(in the rows, 128 means zero)
Where one turn sends some rows of the set: a few examples, then the rows asked:
gad: [144 139 162  71 149 137 111 158 125 116 153  71 128 138 121 119 135  99
 133 132 158  74 122 137 119 114 165 138]
Bodu: [103  78 130 134 133 119  96 136 123 118 124 151 117 143  87 105  90 123
 103 154 165 120 142 161 109 102 151 119]
Zasod: [140 149 141 162 180 148 139 128 151 120 105 111 146 127 130 155 111 128
 164 145 114 132  98  85 140 133 162 110]
naf: [110 114 144 140 107 130 101 151 153 155 155  98  99 125 122 141 134 164
 112 110 122 106 109 163 110 163  99 130]
vema: [138 134 151 155 175 145 135 152 147 119 103 105 156 116 123 129 112 135
 180 131 121 137  91 103 130 140 149 101]
fov: [133 104 128 141 139 110 143 139 141 134 167 129 165  94 121 132 109 132
 109 120 121 118  88 139 137 175 119 160]
vob: [ 97 135 145 144 152 119 114 145 135 126 133  86  86 141 154 161 117 134
 145 165 113 140 125  83 158 115 149  93]
nufes: [104 114 133 126 113 159 101 155  87 123 117 145 130 161  98 100  97 126
 107 132 155 116 153 135 140  79 140 133]
dab: [130 129 138 164 160 153 128 152 139 108 101 100 142 115 116 133 117 145
 177 123 117 129  96 117 133 152 152  79]
Tik: [112 116 101 114 132 134 117  99 113 158 135 101  72 172 155 185 143 137
 113 141 153 124 158 118 123 105 126 124]
Pid: [ 99 132 153  96 116 107 111 106 125  95 123 112  87 107 176 142 107 131
 145 142 137 134 118 122 149 135 138 174]
kabuv: [185 107 112 143 144 145 145 112 128 123 122 134 176 111  99 124 143 106
 139 129 113 119 135 109 107 156 150 103]
Figo: [150 104 113 128 158 162 107 132 128 144 159 155 110 108 117 110  72 123
 122 115 158 126 130 151  82  92 141 130]
pudin: [155 117 124 138 118 109 120 132 125 132 160 150 134 124 112 145 120 106
  96 132 166 143 132 138 167 190 112 154]
ved: [184  99 151  89 134 174 132 136 133 138 155 118 104 133 114 120 113 116
 131 117 161 125  83 169 117 104 137  99]
bozar: [170 129 140  98 161 155 119 150 115 139 164 117 116 118 148 122  95  97
 163  98 176 107 112 160 135 100 157 115]
vum: [166 145 141 103 104 154 103 116 108  93 108 140 134 118 119 130 103 123
 139 106 109 104 163 104 115 168 123 141]
daba: [122 116 134  98 145 142  90 153  87 100 111 105 135 186  95 119 112 142
 124 117 164  98 114 110 109 103 155 155]
Bigu: [145 110 138 114 113 189 127 143 124 147 153 142 112 120 104  98 100 113
  99 136 136 126 137 156 116  78 124 115]
bibe: [169  85 102 122 129 104 136  88 113 158 148 143 127 149 117 156 159  94
 111 151 151 139 166 123 138 113 128 122]
sib: [105 121 140 110 146 122 147 122 130 104 129 117 140 100 155 161  83 148
 153 119 119 122  73 142 140 145 123 162]
seked: [136 139 159 144  95 147  93 161 124 110 123 121 114 120 104 128 113 138
 147 116 132 125 141 151 157 186 107 101]
Lovar: [161  83 102 140 144 108 142  91 116 149 143 128 145 142 128 165 166 110
 134 154 166 158 154 128 136 123 119 120]
zonu: [137 145 130 101 114 125 101 106 127 107 143 129  84 124 134 153 121 116
 103 145 160 147 155 110 142 164 116 182]
dom: [167  99 157  81 144 128 103 143 113 117 139  88 119 163 115 103 135 128
 137 114 165  98  72 134 104 117 165 126]
Kis: [ 80 134 136 144 146 136 103 145 138 138 124  74  77 140 158 142 131 163
 148 138 122 121 114 111 123 118 143 102]
Fisag: [109 115 143  87 147 134 108 148 120  92 112 101 130 172  72 150 111 116
 109 155 172  93 138 149 118 119 145 132]
fira: [127  98 122 107 118 119 126 104 128 153 125 129 110 156 152 186 114 156
 121  83 140  95 101 166 116 134 112 148]
Ganok: [117 108 108 120 144 118 122 115 120 144 160  91  88 148 142 180 146 132
 115 172 135 156 161  95 124 110 109 115]
Rivu: [170  90 100 121 115 111 137  85 107 154 133 141 134 151 134 147 157  92
 114 139 148 119 173 121 133 126 145 113]
Lubo: [110 115 111 113 136 125 108 110 122 155 145  99  73 169 145 184 139 135
 117 166 149 130 158 108 140  93 118 130]
favim: [ 87 138 148 138 156 136 104 153 145 136 123  77  91 142 157 147 118 154
 157 158 126 128 110  97 141 108 141 111]
Vade: [170 109 124 167 161 123 148  99 146 142 124 131 179 113 126 123 159 111
 148 144 129 134 122 105 119 134 155 133]
sufod: [189 100 120 146 158 125 149 111 133 136 128 140 180 112  97 123 143  98
 143 129 123 137 126 108 111 141 141 115]
guvav: [149  99 141  96  96  98 113  89 103 125 109 149 130 132 166 131 120 120
 133  91 121  82 135 126 126 133 147 149]

Fisag goes to gad
Kis goes to dab
seked goes to vum
Where do these go?
favim goes to vema
ved goes to Bigu
Lovar goes to Ganok
zonu goes to Pid

